In the data rows, the value 128 means zero.
Some points:
[130 115 155  98 137 118 158  78 140 111 115  87 150 131 138 126 131 154
 100 124 114 186 126 136 163 160 116 156 165  93 133 108]
[146 131 143 143 132 150 114 161 164  98 136 107 119 105 123 132 115 137
 164 123 111  90 118 153 138 132  92  93 122 119 156  88]
[120 117  71 146 120  91  97 143 125 119  97 154 175 144 132 140 135 124
 162 131 149 117 150 161 135  99 173 150 118 170 120 102]
[105 112 177 166 111 146 115  99 142 112 169  92 114 143 127 135 180 131
 105 173 120  80 110 103 120 133 131 111 120 113 135 122]
[ 90  82 119 138 151  83 150 137  99 129 195 142 100 162 120 138 131  77
  96  88 148 147 112 159 116 123 144 133 128 143  88 117]
[114 110 168 117 124  97 133 152 133 171 118 144 123 129 141 164  99  64
 126 119 115 110 171 116  96 154 150 172 152  83 123 133]
[149 143 100 102 138 101  95 122 120 154  92 163 131 167 121 137 161 155
 150 118 143 102 129 153 131 141 145  97 124 119 110 102]
[143 141 126 131 110 169 119 143 136 125 129 109 118 122 116 116 128 131
 148 127 118 122 110 131 154 124 132 109  96 149 172 109]
[112 112 148 178 142 101 128 138 124 143 160 125 119 139 130 164 197 104
  98  94 109  98  73 138 112 119 156 156 134 143  70 142]
[113 111 104  88 137  91 159 122 163 152 154 128 111 120  88 138 115 132
 150  79 110 126 108 116 101 127 122 135 121 118 161 145]
[153 122 102 156  97 164 145  87 102 142 128 103 103 132  95 107 159 110
 171 125 145 140 171 131 161 106 115 143 131 127 124 114]
[150 147  81 137 125 123 111  97 107 144 119 116 135 140  97 136 132 179
 134 147 110 168 135 149 125  73 128 131 137 139 161 148]
[130 133 119 108 134 143  95 124 121  91 139 128 147 156 101 106 129 156
 146 115 126 111 135 149 193 124 143 112 100 117 121  87]
[164 167 113 118 102 115 107 134 118 104  90 144 155  98 116 100 137 150
 113 144 119 161 145 112 130 104 127 168 113 140 143  89]
[134  62 141 169 142 121 122  80 104 118 113 114 102 119 134 119  97 112
  73 159 108 102 100 184  65 113 160 115  90 127  72 154]
[ 94 123 153 111 134 119 152  97 117  98 158 124  73 162 124 137 129 108
 104 133 119 123 128  94 164 171 104 149  93 119 128 136]
[ 93 138  98 107 110  79 128 143 161 147 104 184 117 138 165 148 103 131
 129  88 136 102 117 155  96 125 140  92 155 133 149 146]
[135 137  90 151 129  63 136 133 108 182 116 152 115 151 172 103 140 133
 149 136 143 148 158 180 130 128 171  97 113 138 129  99]
[105 113 142 160 125 106  98 163 129 131 120 100 117 120 142  99 182 107
 136 159 121 125 133  73 149 110 118  98 129 116 137 146]
[115 118 148  82 153 134 131 106 152 111 122 104 108 149 144 118 100 169
 113 103 115 158 105 143 148 137 106 155 133  88 148 146]
[119 137 142 121 136 132 129 118 113 160 156 136 112 144 120 114 134 123
 123 142  81 155 157 100  99 181 109 192 156 114 136 141]
[133 136 104 121  99 100 114 142 155 152 133 152 115 145 138 115 165  50
 154 158 152 142 162 162 136 124 123 123 139 130  93 127]
[ 98 128 157 170  96  66 146 175 149 129 147 118 112 164 122 114 178  91
  91 114 149 111 114 127 105 103 124  97 140 138  97 166]
[116 100 118 117 151 176 168 138 101 107 115 172 142  71 116 103 106 150
 168 115  97  96 143  95 151  98 110 138 150 105 111 186]
[132 119 121 157 107 139 124 129 133 115 115  83 147 129 108 117 144  93
 139 133 141 128 154 114 152 121 132  92 133 117 144 113]
[141 130 145 111 113 177 124 148 118 108 127 127 115 133 127 142 156 157
 119 142 140  96 136 119 172 123 138  89 106 105 105 103]
[120 138 101 120 106 134  90  94 148 126 103 148 141 134 121 122 120 168
 120 111 127 135 150 109 109 118 117 119  96 166 141 123]
[113 110 158 160 139 106 110 165 168 137 169 140 133 169 148 179 160 113
  72 160 123 109 132 141 101  97 119 121 164 144  68 164]
[113 117 129 177 124 167  89 159 129 127 120  99 128 116 148 111 135 120
 136 143 117 131 158 120 180 109 134 127 105 100 113 148]
[157 126 149 137  95  49  88 125 105 123 109 174 124 129 121 158 121 149
 148 121 134 151 148 162  90 133 136 131 119 153 139 120]
[ 99 114 149 128 148 155 137  87 111 135 135 145 114  72 126 126 111 119
 165 123 101 133 177  58 109 154 149 150 127  83 116 155]
[123 113 182  91 114 140 144  87 131 127 129  84 143 115 154 107 116 132
 102 121 128 194 105 112 193 153 133 156 130 102 142 118]
[103 112 120 126 137  91 128 171 108 144 122 104 134 111 128 123 114 129
 126  98 147 112  81 144 130 158 130  89 178 112 104  71]
[155 154  79 123 130  99 113  90 130  82 122 114 104 117 134 137 127 180
 178 128 113 126 152 156 110 106 122 143  99 118 134 108]
[112 143 149 121 164 111 165  84 126 132 135 137 103 109 112 105  99 103
 172 106 103 114 149 114 108 136 126 137 115 126 145 155]
[116 133 149 127 110 116 156  92 120  95 106 123 106 101 101 124  77 189
 102 187 145 154 119 127 111 135 137  76 137 150  71 174]
[169 112 109 131 121 102 101 175  75 166 109 173 163 118 159 118 125 103
 110  99 126  99 156 158  71 151  96 151 137 132 139 126]
[134 114 142 124 107 133  78  99 107 143 131 122 133 125 121 138 134 184
 161 162  92 107 150 126 131 101 105 144 113 148 167 108]
[166 162 140 128  77 115 117 193  91 161 178 167 171 110 181 134 104 111
 100  84 162  85 147 141  73 116 144 117 107 125 126 136]
[115 130 124 172  78  89 125 117 134 113 154  84 104 120 123 109 175 119
 131 165 123 152 169 117 130 118 139 119 105  76 131 140]
[131 116  95 123  80 171  97 134 103 116 122 124 120 121 136 140 148 127
 158 152 155 150 159 118 190 131 138 152 104 196 148 139]
[163 144 106  88 132 175 113  97 132 113 108 150 133 140 150 113  96 101
  98 110 129 135 146 121 135 127 131 120 156 173 143 140]
[150 186 131 129 102 133 146 177  53 140 145 171 164 103 136 117 100 140
 104 132 187 107 122 138  78 143 137 164 146 132 137 125]
[143  74 156 168 125 169 146  78 131 145 141 152 102  86  95 143 141 115
  78 158  76 133  88 148 139 107 129 126 107 136 103 141]
[106 105 129 150 110 168 154 114 138 117 121 149 128 114 106 132 132 136
 101 165 103 158 110  86 106  86  84 118 126 129  87 124]
[122 100 133 151 109 122 101 171 151  85 190 119 114 156 129 102 161 160
  83 169 119 155 133 110 102 105 133 111  97  76  99 143]
[159 139 105 146 143 132 116 100 104 105 116 149 120 138 135 122 108 152
 107 139 157 141 178 104 141 102 116 128 146 165 146 100]
[119 129 134 173 143  78 164 122 144 143  57 136 149 126 131 141 132 137
 128 133 125 146 114 115  77 175 119  76 129 181  69 171]
[162 128 112 162  89 178 116 104 139 128 124 145 130 136 103 114 160 130
 170 100 135 142 169 150 147  87 115 147 100 159 121 114]
[129 105 159 117 169 158 139 108 131 119 131 130 125 122 151 104 120 113
 173 115 100 191 155 133  96 173 149 162 143  95 156 173]
[102 102 159 149 130 152 134 135 153 146 150 112  62 117 103 118 133 187
 123 169 105 179 116 123 103 129 121 121 159 139  90 133]
[148 173 109 120  99 129 141 181  88 163  92 153  90 163 153 149  88 109
 123  94 143  93 168 158  95 128 148 147 129 132 140 156]
[ 94 123 173 108 178 124 183  96 113 137 116 105 129 122 145 162 165 150
 120  99 142 180 152 151 139 132 142 136 135  99 148 141]
[157 176 194 129 113 117 130  89  89 116 177 174 161  55 150 108 139 129
  91 131 183 123 110 126 123 127  97 174 137 108 161 121]
[131 131 165 145 133 163 158 124 134 158 148  94 130 142 127 135  68 148
 131 134 139 147 110 126 176 164 112 126 149 153 142 124]
[178 152  97  96 119 156 132  72 171 134 137 184 168 172 138 131 166 115
 120 114 160  97  96 101 148 156 132 102 128 159 110 161]
[137 139 116 138 108 164 138 165 131 119 146 113 112 108 121 109 133 116
 135 156 133 114 110 155 197 141 101  98 114 116 157 133]
[147 147 133 132 128 155 146 149 139 109 110  99 110 129 155 154 130 116
 121 118 167 139  79  97 148 148 104 104 101  88 119 120]
[121 124 127  97 138 140 141 163 137 162  93  97 133 127 121 138 119 108
  87 133 139  82 115 151 136 189 135 141 133 104 104 107]
[132 114 176  90 148 128 168 108 122 113 104  98 139 143 126 128 135 122
 131 139 117 149 185 145 118 189  99 153 149 114 162 140]
[153 164 114 107 130 128 143 129 152 123 126 138 153 132  87 141 116 171
 113 136 154 147 187 129  85 130 126 129 122 143 113  93]
[123 135  85 142 130 115 146 145 147 133 131 135 109 127 120 122 109 151
 108 109  93 137  89 100 119 131 160  81 137 148 183 128]
[111  62 129 100 154 130 175 144 142 117 112 130 124 128 152 120 111 119
  91 101 168 125 148 158 143 153 128 137 153 160 115 117]
[111 166 136 140 135 156 115 151 157  99 154 156 151  76 160 134 145 117
 108 119 138 108 177 135 101 133 118 149 140 167 146 126]
[116 128  87 141 108 102  90 103 130 134  82 149 124 156 157 164 143 134
 160 125 153 130 112 147 108 119 141 142 148 159 147 122]
[117 103 140 124 123  67 128 124 152 142 138  88 143 128 127 121 129  84
 100 156 142  69  80 137 124 153 111 121 132 123 110 129]
[188 180 126  82 102  90  82 152 110 140 205 128 169  68 127 109 153 128
 118 103 166 104 162 135 147 149 130 158 146 128 128 158]
[121 122  99 101 117 127 155 172 169 149 125 133 109 124 143 130  80 132
 170 141  87 101  86 116 100 120 136 111 124 143 161 133]
[131 136 149 141 144 114 134 105 128 111 183 112  98 135 118 146 158 126
 134 164  67 109 102 142 154 112 132 129 101 139 120 176]
[116 137  86 136 135 107 110  95 106 145  90 114 145 124 158 149 160  99
 147 142 163 129 150 137 120 125 157 157  89 170 104 139]
[160 113  81 145 100 105  79 112 120 112 103 124 117 127 136 155 158  62
 117 150 153 124 155 109 116 132 147 114 137 137 113 134]
[146 130 103 145 104 107 114 105 119 128 119 131 143 138 135 116 119 180
 192 142 117 120 132 104 150  94 112 130 140 133 131  97]
[128 117 150 144  95 183 120 138 157 122 149 109 147 143  96 120 128 143
 141 120  96  92 110 130 166 129 146 101 123 108 130 134]
[111 133  94  82  91 124 101 114 104 168 109 184 149 151 136 147 131 110
 118 115 151 111 108 145  73 141 127 141 118 179 142 130]
[115 122 131 101 119 154 154 104 118 111 136 115 125  93 110 127 125 114
 159 152 114 136 165  71  99 123 137 129 158  94 137 168]
[113 141 106 133 116 146 104 120 125 117 123 143 147 137 151 118 136 157
 156 124  91 171 161 132 181  90 116 127  99 148 111  91]
[136 143 128 151 133 137 157 118 151  90 121 115 144 142 134 136  86 173
 109 100 154 113  84 108 178 156  94 133 135  95 130 113]
[142 118 144 118 148 113 129 173 134 156  91 140 142 183 130 165  88 118
 131 117 125 149  65 161 106 136 130 106 154 105 120 108]
[111 129 136 110 179 131 154  79 128 136 122 127 143 125 147 126 120 169
  80 118 121 154 148 144 180 158 109 149 126  89 178 109]
[158 173 152 160 109 143 129 178  83 111 115 147 169 117 136  94 121 158
 144 163 148 164 116 110 123 101  97 187 111 126 143  84]
[134 151 121 130 159 142 145 135 162 116 116  97 135 156 139 109 113 160
 109 116 102 120  91 124 181 156 127 145  86 120 145 100]
[112 104 106  88 182 128 166 126 125 129 154 133 117  84 131 137 105 100
 178  86 112 118 102  96 117 111 123 113 151  89 145 126]
[144 158 106 147  98 187 107 120 110 130 116 110 137 141 105 110 161 109
 187 151 146 210 135 125 163 114 133 138 118 130 118 129]
[106 115 150  89 174 127 179 129 135 130 153 142 129 113  98 125  98  94
 171 132  88 131 139 100 118 122 122 128 120 122 139 109]
[149 130 138 130 143 143 110 138 149  72 141 113 128 140 113 103 108  95
 120 170 117 129 116 145 158 116 153  93 137  82 128 128]
[127 121 144 127 121 171 122 154 140 103 121 102 136 113 100 124 117 133
 110 125 144 116  76 128 162 156 128 134 123  98 131 126]
[121  90 141 141 142 177 160 105 117  95 125 126 108 125 102 128 165 115
 120 165 107 111  77 118 112 107 153 136 106 166  96 122]
[ 89 154 151  98 135 124 115 102 124 123 140 149 127  93 122 136  97 102
 158 126  88 140 151  98 117 137 138 156 153  78  96 136]
[131 102 142 112 163  60 151 171 155 173  95 131 136 136 124 129 112  94
 114 112 160  86  81 129  99 135 174 147 152 122 149 136]
[137 139 142 102 165 127 157 173 166 124 117 129 120 135 109 154 101 116
 175  89 128  98  93 107 107  82 129 116 108 115 141 134]
Along one direction, these points spread out more than along any other. Take the direction at right angles to it along which they spread out most. Then take the direction at right angles to both along which they spread out most. Go by this last direction. How far along it is each point below, from 0 to 99? 50 is the average, and the first point above lies past it. One standard deviation of the points above along it is 16.
[164 171 153 109 126 137  87 140  93 109 151 147 164 136 130 100 131 102
 114 103 135  94 142 117 111 132  96 106 118 129 162 140] 60
[110 133 106 130 159  55 143 145 148 160 108 152 137 172 129 131 121 130
 137 127 163  88 125 125 106 106 169 102 141 147 146 105] 49
[153 143 100 127 138 118  91 105 149 134  91 131 136 123 138  94  92 166
 117 112 142 137 137  92 108  96 117 153 122 164 152 112] 63
[120  95 143 132 143 176 181 130 115 143 126 131  66 119 114 135 157 141
 110 159 116 112 117 116 156  90 138 135 121 155 112 119] 34
[ 96 112 108 135 169 142 127 156  90 134 119 140  99 143 122 133 170  72
  94 148 117  82 106 174  81 132 116 127 109 130  94 150] 28
[103 127 148 167 108 153 112 144 135 111 152 115 103 119 106 144 122 154
  87 162  93 163 133 113 146 137 128  97 147 144 112 159] 29
[167 147 127 102 138 161  92 113 113 129 126 145 141 120  93 113 104 132
 139 111 148 159 156 136  99 122 117 136 121 171 145 132] 66
[101 111 167  85 149  57 169 115  97 145 108  76 159 158 187 168 106 115
 126  98 118 131 125 146  98 148 162 108 138 100 142 113] 70
[114 131  90 121 123 133 116  76 136 131 126 136 154 121 107 115 122 147
 144 109 119 142 133 146  92 102 116 106 122 161 153 101] 55
[132  77 142 130 165  85 126 132 138 150 141 122 127 142 161 152  96 131
 128  80 156 139 103 109 118 162 132 133 138 125 109  92] 60
[117 142 102  83 158 170 130 137 122 136  99 151 127  82 127 131 123 140
 176 121 104 103  98  95 136 125  85 120 181 134 115 194] 68
[129 131 102 165 134  84  77 144 117 165 133 131 155 133 109 143 135  76
 107 119 139 128 139 172 154 106 151 129 133 136 111 140] 33
[120 155 127 118 145 141 113 154 154  86 137  89 119 130 115 130 118 172
 121  84 130 143  77 128 153 142 120 123 122 105 154  89] 58
[ 88 132 126 155 105 196 134 130 158 131 132  91 120 136 127 108 135 151
 120 133 142 120 102 141 156 147 120 134 163  92 115 109] 42
[112 142 109 127 127 145 110 170 140 104 166  55 113 131 130 126 140  92
 117 151 135 137 140 115 136  97  98 111  98 133 120 126] 29
